One vector is turned by the same rotation once a tick. Each row is the vector after some number of ticks, and that number follows the row.
The counts run from 0 to 449.
[-16  41  15 -19  25   0  35 -19 -22   0 -21   9 -17 -12 -28   1 -21  38
  55  26 -30 -29  17   5  36   9   0 -24  -3 -15 -40 -10  41  37 -26   4
 -13   5  37  18  -5   2  16  10  17  11  21  29 -22   1 -64  29 -30  -1
 -13  -8  -6  10  28  53 -42 -28   3 -16   8  27 -51 -17 -29 -46   8  13
 -24 -26  33  40 -22 -24 -28 -11 -19  15 -36 -36 -42] => 189
[-19  42  30 -25  42  15  15  15 -28 -47  -8   0 -16 -11 -28  -4  11  58
   9  33 -19 -11   5   7  17  14  34 -23   3 -43 -51 -46  62  19 -22  34
 -14  -7 -34  12 -47 -19  10   4 -29 -36  15  42  14  16 -27  22  16 -35
 -44   3 -22  26  24  36 -14  12  11 -22  -8  26 -22 -22   8   1  31  -9
 -33  -5  11  -4 -15 -20  -5  -1 -29 -31 -48  11  -7] => 268
[ -1  11   8 -14  32  22 -10   9 -14 -38  -4 -11   8 -14 -22  29 -10  50
  36  39  10   5  17  -7  15  -3   8 -28 -17 -49 -56  -7  61  12 -30  53
 -23   5 -17  39 -47  13  -1  16 -32 -44 -10   6 -23  17 -17  26 -11 -11
 -45 -13  -2   9  18  39 -33  20   1  -7  38  26 -38 -22 -24 -11  26   6
 -38 -13  -2  -4 -18 -21   5  27 -40 -26 -62  27 -35] => 251
[-24  35  45 -29  57  33   6  -1 -10  -7   5 -13 -24  -4  -6  -5   4  68
  58  37 -23 -12  20  26  42   1 -15 -17   7 -25 -24 -39  53  37   7   8
  -2 -12 -28  -8  -4  -1   6 -28 -16 -29  -9  36  15  29 -46  57   6  -5
 -33   6 -13  20  60  11 -11   4  15 -24  -7   4   6 -45  -4  -2  17 -13
 -27  -3 -21  18  -7  -5  18   0 -16 -11 -53 -11 -28] => 310
[-13  59  22 -41  52   4   7  11 -27 -26  -9  -2 -27 -12 -20   7  10  48
  14  36 -17  -8   4  17   5   5  25 -35  -2 -42 -51 -47  54  27 -24  27
 -15  -3 -16   0 -41   4  -6   5 -40 -51   6  44   2  18 -37  10  -2 -23
 -40  27  -8  33  16  28 -23   3  13  -8 -28  32 -39  -6   1 -13  17   8
 -27   1  10   7 -30 -33  16  -4 -32 -26 -46   6   9] => 270
[-18  44  -6   4  14  21 -16  22 -24 -24 -20  18   2 -47   9  25 -10  34
  41  17 -17   6  30  30  43  16 -13 -37 -15 -21  -5  -9  49  59   0  -3
 -35  -4  17  35  -3  18   6 -17 -25 -19  12  23 -10   3 -26  50 -41  -3
 -44  -1 -19  17  35  42 -58 -25   7 -24  23  28 -32 -11 -18 -26  36  11
 -34 -24  23  44 -16   2  23   7   0 -26 -26 -21 -37] => 417
[-15  35  -1  -1  23  18  -1  15 -11 -24 -13  27   9  -8 -12   4  -6  47
  65  13 -11   0  43  23  23   6  11 -40  -8 -30  -9  -3  58  37 -17  38
 -27 -21  17  47 -40  35  21 -13 -29 -33  -1  18  -8   6 -25  34 -46 -13
 -38  14 -14  23  11  39 -50  -6  12   2  24  18 -25 -16 -17 -17  35   5
 -38 -37   3  30 -19 -14 -16  12 -14  -5 -61  -5 -20] => 234
[-13  42  -5 -28  78  21  27  -1  -6 -22 -19   0 -22 -17 -12  22  -7  47
  22  35 -18 -36  35   2  22   8  -8 -50   6 -49 -44  -9  39  33  -8  21
 -20 -22 -12  23 -30  25   8 -14 -16 -50 -11  15   1  -1 -34  25 -21   8
 -24 -15 -27  19  19  33 -28  -7  -7  17  23  33 -63 -12 -26 -27   9   8
 -50  -4  10  -7  -5  11 -12  11 -18  15 -57  19 -11] => 45
[-34  26  -2 -19  32 -18  41  10  -7 -60   0  -2  -9 -14  -3  25   5  36
  32  34 -35   4  22  -2  32  14  -4  -6 -11  -3 -47  15  50  67 -24  31
  -3 -32  37  43  -6  17   1  12 -12   5 -17  43 -14   6 -20  50  -2 -11
 -47  -9 -16  28  37  50   4   4 -33 -30   8   2 -48  -6   8 -17  28  25
 -23 -40  34 -25   7 -12   8  14 -16   3 -29 -19 -12] => 159
[-29  15  36 -18  44   1  16 -14  -5  -8  -8   6 -21 -13 -25  11  19  65
  54  37  -7   3  44  -9  46   4   6 -12 -24 -33 -26 -11  57  44 -37  25
 -19 -24   4  37 -50  14  24 -21 -16 -32  -9  43 -11   2   1  56   6 -13
 -37  10 -24  27  10  24 -26  14  -1   5   9  31   1 -22  -2 -19  21  -7
 -37   7  14  20 -35 -43  14  30  -9 -10  -1  -2 -66] => 278
[-32  30  32  -2  52  18   2  -6   2 -25 -11 -42  -2  -7 -31  11 -12  53
  52   5 -19 -14  32  -1  15   1 -23 -26  25 -38 -28 -33  52  47   7  14
   0 -32  13  27 -31   8  14   6   0 -19   2   7 -34  19 -41  33  -7  -4
 -31 -26   1  10  10  42 -25   3   7 -14  29  -4 -64 -32 -31 -24  11   7
 -30 -25  19  -2  14 -13 -37  12 -44   8 -56 -21 -43] => 3
[-20  27  24 -23  10  15  13 -28 -20 -13   0   6 -15 -42 -23  17  -7  39
  -8  46  -8 -25  26  -9  23  15  12 -29 -46 -52 -74   5  53  27 -32  43
 -23   9  -8  14 -33   0  -7  10 -18 -29 -13  20 -27  22  -8  13   8  -2
 -55 -19 -13   5   1  48 -42   1  -1 -16  -1  34 -38 -14 -16 -25  23  -1
 -20   1  15  -3 -38 -40  13  20 -26  -8 -40  13 -35] => 69
[-16  42  -7 -24  30  33  30   5 -18 -36 -33 -15 -26 -42   5  25 -16  33
  14  36 -29 -17  11 -10  41  16 -38 -11   3 -27 -40 -51  56  50  -5   8
 -16   0  33   1  -8  13  18 -24 -16 -15   0  60  -6  -6 -38  38  -7  10
 -27  -7 -34  29  38  57  -2  15 -24 -14  -1  25 -33  -4 -16 -34   5  24
 -41  -2  25  -4  18  18   7  -7 -30 -22 -26  -6 -20] => 384
[-41  17 -10 -23  64  27  20 -10  -1 -24 -12  11 -10 -25  -2  31 -12  38
  36  44 -38 -11  12  37  28  -4 -23   7   9  -4 -65  13  39  47  -6  29
 -12 -21  11   8  16  19   5  -2  -7  -5 -44  27   4  12 -44  51   0   4
 -43  -6   0   9  59  28 -13  12 -16 -18   0  15 -26 -28  -3  -2  39   2
 -26 -28  18 -15   3 -30   8   6 -16  15 -71  14   1] => 336
[-23  15  40 -20  39   9  20 -15   6 -23   9  -5  -7 -26   2  20  16  47
  55  29  -3  -1  41  36  49  -4 -20   4 -15  -7 -43  -7  48  73 -17  40
  -6 -45  20  16  -5  30  -7 -11 -23 -19 -48  25 -19  16 -14  38   8   2
 -48  -2  -8  26  10  30 -13  17  -9 -16 -14  -8 -23 -37 -20 -19   1   8
 -14 -16  -9  -8 -12 -50   8  37 -26  25 -42  -5 -28] => 320
[  3  39  12 -38  47   4  10  19 -11 -10  12   6 -10 -12  11  26   3  42
  57  59 -17 -17   7  48  44  10  -7  -9 -10  -2 -44 -23  43  38 -13   9
   1 -10 -15  -9  25  16 -21 -14 -28 -30 -17  32  18  10 -28  41 -19  -2
 -52 -12  10  30  76  33 -11  -4 -12 -33 -21  17 -33 -37 -17  -8   1  38
 -21 -17 -23   6  -2 -27  21 -18 -19  -7 -40  -5 -11] => 130
[-10  40   6 -32   0  30   2  -6 -35 -23 -21  21 -18 -54 -20  10 -27  24
  -2  39 -14 -22   2  31  68  22 -12  -3  -4 -11 -44 -38  31  48 -19  23
  -7 -11  -7   2   6  -5   7   4 -14  13  10  36 -11 -28 -29  19 -13   5
 -27 -23 -24   8   7  73 -44  -3 -13 -35 -19  33 -38 -22 -36 -29   5  21
 -35  -1  37  22  -8 -16 -27  -6 -23  14 -37  -8 -37] => 404
[-10   7  27  -8  13 -13  31   3  -8 -25  19 -15   3 -57   7  12  20  33
  42  62 -10  -5  37  36  54  -1 -16  26 -23  -8 -68 -21  47  42 -18  28
  -3 -40  15  38   1  11 -15  16  -2   5 -10  10  -5  27 -13  44  31   3
 -36 -16 -28  19  38  46 -12 -28 -28 -45   6  28 -38 -34 -21 -17   4   1
  -6 -18  12   4   1 -36   6  35 -41 -17 -27  -6 -26] => 139
[  1  21  -9 -11  24   8   3  18 -25 -36 -13   6  -6 -52 -21   9  -1  35
  29  46 -19   1  22  59  53   2  21  21  -3 -19 -43 -34  41  16 -28  31
 -23 -28  15  37 -27   4  13  20 -10  -9  18  24   6  -2 -35  15 -23 -11
 -21  -6 -34  24  26  40 -47 -19  -1 -21  18  43 -35 -17 -36   6  15 -14
 -20 -14  27  53 -24 -50 -30  18 -20 -17 -30  11 -27] => 442
[-61  32  19 -28  26  27  -9  -4  -5 -21  -1  27  -6  -4  -6 -23  -2  50
  52  13 -20 -18  19  20  39  -5  -6 -14  15 -16 -22 -34  58  57  -5  26
  -1 -30  -7  16 -18  13  41 -27  -4  17 -16  36   6   0 -20  43 -16   7
 -36   9 -18  16  33  51 -40   8  -6  -7   1  31 -14 -31   4 -17  40  21
 -41 -21  24  19   4 -10 -31  12  -2   8 -68 -18 -25] => 14
[-33  36  11 -14  60  19  36  -3 -12 -11 -11   3  -7 -12  -6  10   1  43
  35  44 -13 -41  42 -14  10   8   0 -50  -6 -51 -58 -13  58  19 -10  26
 -23 -19 -21  28 -42  18  18 -14  -2 -30   2  12  17   8 -20  34   0  -6
 -20 -17 -22  14  22  43 -40 -19   0   6  31  38 -46 -14 -21 -24  22 -13
 -46 -13  14  -5 -11   3 -13   7 -17 -14 -59  19 -27] => 47
[-25  48  35 -26  43 -11  -1   9 -20 -20   3   6 -27  -8 -26   4  18  54
  36  36  -8  -5  30 -11  19  18  15 -56 -16 -44 -32 -17  59  42 -33  24
 -12  -8 -32  23 -35  20 -14 -11 -36 -41   5  43 -12  17   0  36   7 -17
 -49  18  -9  33  10  33 -29  -1   1  -6 -15  37 -27 -22  16 -22  23   3
 -28   3  16   5 -33 -24  22  11 -19 -25 -29  -6 -33] => 273
[-12  15  13 -45  15  30  -4   7 -12 -51  19   6   0 -16 -15   8 -11  58
   7  46  11 -20   5 -15  56   4  20 -16 -12 -43 -53 -16  51  30 -29  44
 -14  -8 -30  28 -42   5  16  -6 -24 -21 -18  22   3 -17   0  25 -20   3
 -50 -25 -17   8  27  54 -19  21  -2 -22  27  40 -35  -4 -10 -20  22  39
 -43  -7  12   1 -20  -8  -1  28 -16  13 -44  15 -21] => 246
[-22  36   8 -18  19  33  32   5 -23 -42 -19 -24 -19 -44   2  22  -9  36
  11  33 -25 -19  18 -23  43  13 -35 -18  -3 -29 -37 -40  57  51  -9  10
 -16  -6  28  13  -3   2  12 -28 -13 -16  -2  58  -6  -4 -30  44   0  12
 -30 -13 -39  19  33  60   0  11 -33 -21  11  22 -28  -2 -12 -39  16  17
 -40  -3  30 -10  24  34   8   2 -30 -25 -30  -2 -24] => 385
[-19   9   5 -20   0  25  38 -12 -15  -3   9  10 -10 -28   7 -20 -15  41
  33  54 -31 -17  12  26  40   5 -12  24 -26 -14 -66 -29  57   4 -36  36
  -2 -16  11   5   0  28  16   6   5   6  -9  35   9  32 -36  30 -11  12
 -41   1  -3  25  66  46  -4 -13 -20 -23 -15  52  -5 -33  -2 -16  31   3
  -8 -20 -17   7   9 -36  -5  -2 -29 -33 -70 -13  -6] => 355
[-16  26 -15 -14  18  35  -9  27 -16 -36 -14  25   2 -30  11  30 -15  40
  44  26  -9  -8  14  36  61  17  11   6   1  -8 -17 -29  48  54 -10  19
 -24 -17  21  24  -8   2  27 -33 -23  -9  -5  38  15 -29 -18  46 -42   2
 -35 -22 -27  20  46  49 -32   6 -16 -14  28  21 -23 -10 -31  -8  17  30
 -50 -24  10  37  -9  -7 -10   7   9  -3 -27   1 -33] => 422
[-13  41  30   1  36  13   9   6 -17   2  -4 -17 -12 -42  -8  29  21  44
  53  31 -14   0  42  25  24  13 -21 -18 -27 -36 -28 -26  72  57 -21  15
 -22 -10  16   2 -14  23 -16 -31 -46 -44 -14  42 -20  30 -13  46  15  -9
 -47   7 -20  29  17  27 -26   1  -6  -4 -11  19   2 -24 -18 -14   7 -19
 -32  13  -5  18  -8 -31  26  14 -26 -38 -22   0 -44] => 94
[-20  32   4  -5   1  27 -29   3 -17 -20   4 -17  16 -40  -1   6  -9  37
  56  14   9 -19  32  18  23  -8 -12  -7 -17 -34 -41 -37  62  30 -22   6
 -24  15  46  18  -2  14  22   1  -2 -22 -15   8 -25  17 -45  18 -32  22
 -40 -13  -6  -4  36  50 -43  -1   4  -7  36  40 -31 -10 -35 -30  17  24
 -27 -31  16  47  -2 -14 -14  21 -25 -22 -54 -10 -34] => 212
[-19  33 -31 -16  22  22  24   5 -14  -7 -45  16 -24 -17 -10  21 -36  33
  24  25 -61  -7   7  12  29  34 -20 -11  -6 -16 -25  -4  54  44 -13  13
 -16  -3  22   4   5  26  22   2 -17  -6   6  58 -13   3 -35  40 -39 -11
 -59  -9   2  33  49  43 -18  -1 -11 -13 -20  22 -25 -14  -8 -26  30  25
 -31 -21  19   9  20 -27 -16 -31 -10 -10 -46 -22 -19] => 378
[-24  33  29 -10  13  33   1 -10 -16 -28   1 -22  14 -20   4  12 -10  45
  62  29  20 -17  25 -21  37  -2 -24 -19 -14 -32 -41 -34  63  30  -9  22
 -18  10  21  34 -29   8  27 -15  13 -10  -2   7 -18   3 -33  40 -13  16
 -21 -29 -16   1  22  63 -32   7  -6 -15  44  19 -37 -11 -38 -41   3  17
 -37 -18  12  13  -1  18   0  16 -34 -12 -41 -15 -58] => 208
[ -2  21   4 -28  11  -3  43  -2  -7 -13 -14   2 -25 -36  -6  -3 -25  34
  10  55 -37  -7  18  17  57  18 -39  -5 -30 -12 -43 -17  26  37 -29  39
  10 -19   1  14   8  40 -12  28 -20  -3 -10  41 -22   2 -21  17  -9   7
 -54   1  -8  38  35  62  -8  -6 -19 -24 -41  36 -42 -30   0 -32   3  30
 -11   5   7 -12  17 -36 -13  13 -41   1 -47 -21 -19] => 361
[-32  12  12 -14  25  41  -5 -24   0   0   0   8   5 -21  -7   2 -27  51
  48  31  -5 -18  37   3  47 -13 -12 -21 -24 -44 -30  12  44  31 -15  34
 -20  -8  -5  39 -17  25  36  -7   7 -16 -29  -4 -20  13 -20  36 -31  19
 -36 -25  -3  -7  28  37 -48   1   7   2  41  35 -26 -25 -31 -25  31  11
 -28 -14   5  27 -22 -23 -14  31 -10  15 -63   1 -50] => 30
[ 17  40   8 -20  24   6 -21  33 -29 -31   7  -5  -2 -34   0  29   5  29
  40  46  19 -13  12  30  34   7   4 -33 -11 -21 -43 -32  50  35 -28  20
  -9  -1  -9  17   0  20 -27  -4 -35 -45  -2  14 -20   1 -22   8 -33   1
 -38  -9   2  22  29  52 -36 -12 -12 -13   6  35 -59 -17 -40 -21  -9  35
 -26  -6   2  13 -17  -1  10   4 -44 -24 -48  -1 -18] => 432
[  3  33  -3  -3  -5  35  -2   3 -32   0 -33   3 -18 -52 -14   3 -30  27
  32  32 -27  -5   8  40  59  15 -39   8 -20 -14 -26 -50  49  27 -20  19
  -8  -6  16   4   4  24  12   4 -20   3  19  42 -24  -2 -40  23 -27  12
 -28  -2 -21  18  24  53 -48 -11  -7 -15  -9  46 -15 -38 -35 -20   4   3
 -23  12  13  46   8 -31 -21  -6 -29 -30 -45 -18 -48] => 399
[-13  22  -5  -2  36  -2 -11  15  -3  -6 -11  -7  -5 -34 -31  11  -2  54
  23  30 -27   1  49  14  30  14   3 -20 -13 -65 -42 -15  41  21 -21   4
 -14 -12 -23  38 -30  17   3  20 -19 -32   7   5 -15  12   4  35 -11  -3
 -52 -11 -18   8  36  34 -49 -18   8  -4  32  62 -39 -25  -6  -8  28  -3
 -32   5  35  37 -19 -51  -9  31 -16 -28 -20  11 -54] => 257
[  5  33   5   6   0  15  20  -6 -24  15 -14   2  -1 -28 -13  15 -21  28
  63  29  -5 -18  26  20  26  24 -20  -4 -27 -19 -29 -26  76  33 -38  23
 -21   5  50  -2  -2  29   7 -11 -19 -21   5  30 -30  12 -43  21 -44   0
 -40 -20   3  20  28  53 -30 -14 -16   6  -4  21 -22 -26 -50 -27   5  22
 -24 -12  -9  30  -1 -28 -24 -15 -34 -20 -44 -26 -42] => 394
[-15  34 -10 -15  18  21  -7  18 -20 -15 -19  40   6 -38  14  28 -21  34
  43  37 -14  -8  15  30  55  26   5  -3 -16 -13 -23 -28  49  46  -6   4
 -25 -13   7  19 -14  13  29 -23 -11   5  12  27  17 -23  -3  41 -46  -7
 -36 -18 -14  19  34  61 -47 -23  -9 -26  11  39 -41 -15 -24 -18  15  29
 -38 -26  18  44 -10 -22  -4 -13  16 -12 -11  -5 -38] => 420
[-26  28  32 -33  41   7  15 -19   3  -8  11   3 -11 -34  10  18  14  35
  45  44  -1 -13  34  46  44  -5 -11  14 -21  -9 -54 -12  46  69 -21  32
  -7 -33  23   7   1  27   0 -13 -21 -14 -50  30 -14  13 -19  27   8   6
 -36   8  -3  28  10  36 -21  13 -12 -17 -26   0 -31 -32 -21 -24  -6  19
 -20 -12  -1  -7 -11 -52  12  32 -21  29 -41   2 -12] => 319
[-11  43   2  -3  30  11   4  10 -13 -19 -12  31   6 -12  -7  16  -5  37
  60  16  -2 -11  38  33  18   6  23 -38 -16 -25 -27  -8  57  36 -20  35
 -32 -16  28  38 -33  33  18 -15 -29 -30   1  17  -7   1 -33  21 -43 -14
 -37  15  -4  30   5  42 -51 -15  13   4  14  24 -46 -12 -30 -25  24   9
 -39 -44   3  33 -22 -25 -20  11 -13   2 -61  -8  -8] => 233
[-18  38  21  -9   8  27  15  -3 -34 -36 -12  11   1 -24 -24  26 -16  27
  16  31  -6 -23   4   8  44  22  -5 -23  -4  -2 -45 -14  51  51  -7  46
 -14 -10  -8  16 -17 -20  -2   0 -20  12  15  25 -12  -9 -33  30  -8 -19
 -28 -35 -20   1  -7  69 -40   3 -10 -34   4  -4 -41 -28 -37 -23  20   0
 -38 -23  26  -6 -16   2 -28 -10 -35  11 -58  -5 -37] => 408
[ -1  14   2 -22  44  24  -8   9  -8 -47   0  -8   0 -12 -26  33  -8  43
  34  37  13  -3  16  -1  23  -7  15 -28  -8 -41 -53 -10  60  19 -35  52
 -25   6   3  33 -41  25   3   5 -32 -54 -20   9 -26   7 -28  18 -25  -3
 -40 -16  -7  13  19  41 -29  34   6   3  29  23 -44 -17 -31  -9  19   9
 -36 -12  -1  -3 -21 -18   7  25 -36 -10 -59  23 -22] => 250
[ -1  15   4 -42  31  31  -4   2 -14 -40   4   7   4 -13 -13  24 -17  43
  16  53  18 -14   3   4  37   1  28 -16 -18 -28 -65 -21  53  15 -41  51
 -22   1 -14  17 -46  11  16   7 -25 -38 -12  14  -2 -12 -16   4 -30  -6
 -39 -19   2  19  20  56 -27  18  -1 -13   4  36 -55  -8 -30 -18   4  39
 -37 -16  -2  -6 -27 -28  -4  14 -25  10 -51  21 -18] => 248
[-20  38  -1 -26  44  10  21   4 -23 -40 -10   4 -33 -33  -3  19  -8  32
  32  49 -46   7  -1  17  46  -7 -19  -8   5  13 -44   4  25  39 -20  24
 -11   0   6  34  18  18  -4  13   3   6 -11  37  -8  17 -65  55  -2   6
 -24  19 -21   8  72  30 -16  -1 -15 -33   3  36 -23 -26  18  -8  39  -7
 -14 -26  35   3 -13  -5  31   7 -20 -13 -50 -10   0] => 153
[-14  31  44   0  23   5  10   2 -18   1  -8 -14 -10 -49  -7  14  24  46
  44  30 -11   1  54  22  30  19 -17 -16 -32 -41 -33 -34  64  50 -12  10
 -20 -17  -1  12 -14  15 -12 -27 -41 -33  -6  36 -14  27   4  48  21 -11
 -52   4 -27  26  19  27 -28  -9  -6  -7 -10  23  -1 -37 -11 -17  10 -20
 -30  13  -5  20  -4 -33  27  14 -23 -44 -12  -8 -54] => 95
[ -5  29  33  -9  21   6  17  -3 -20   9  -8  -2 -13 -48  -3  12  15  48
  35  44 -14  -5  48  35  47  24 -15  -1 -42 -38 -37 -39  54  48 -18   0
 -14 -16  11  -5 -13  16  -8 -16 -31 -27  -1  42  -6  13  -6  38   4  -3
 -44   0 -21  31  21  31 -30 -18  -1 -14 -22  33 -16 -28 -24 -29  -8  -4
 -15  19  -2  40 -18 -57  17  11  -5 -23   3  -4 -53] => 97
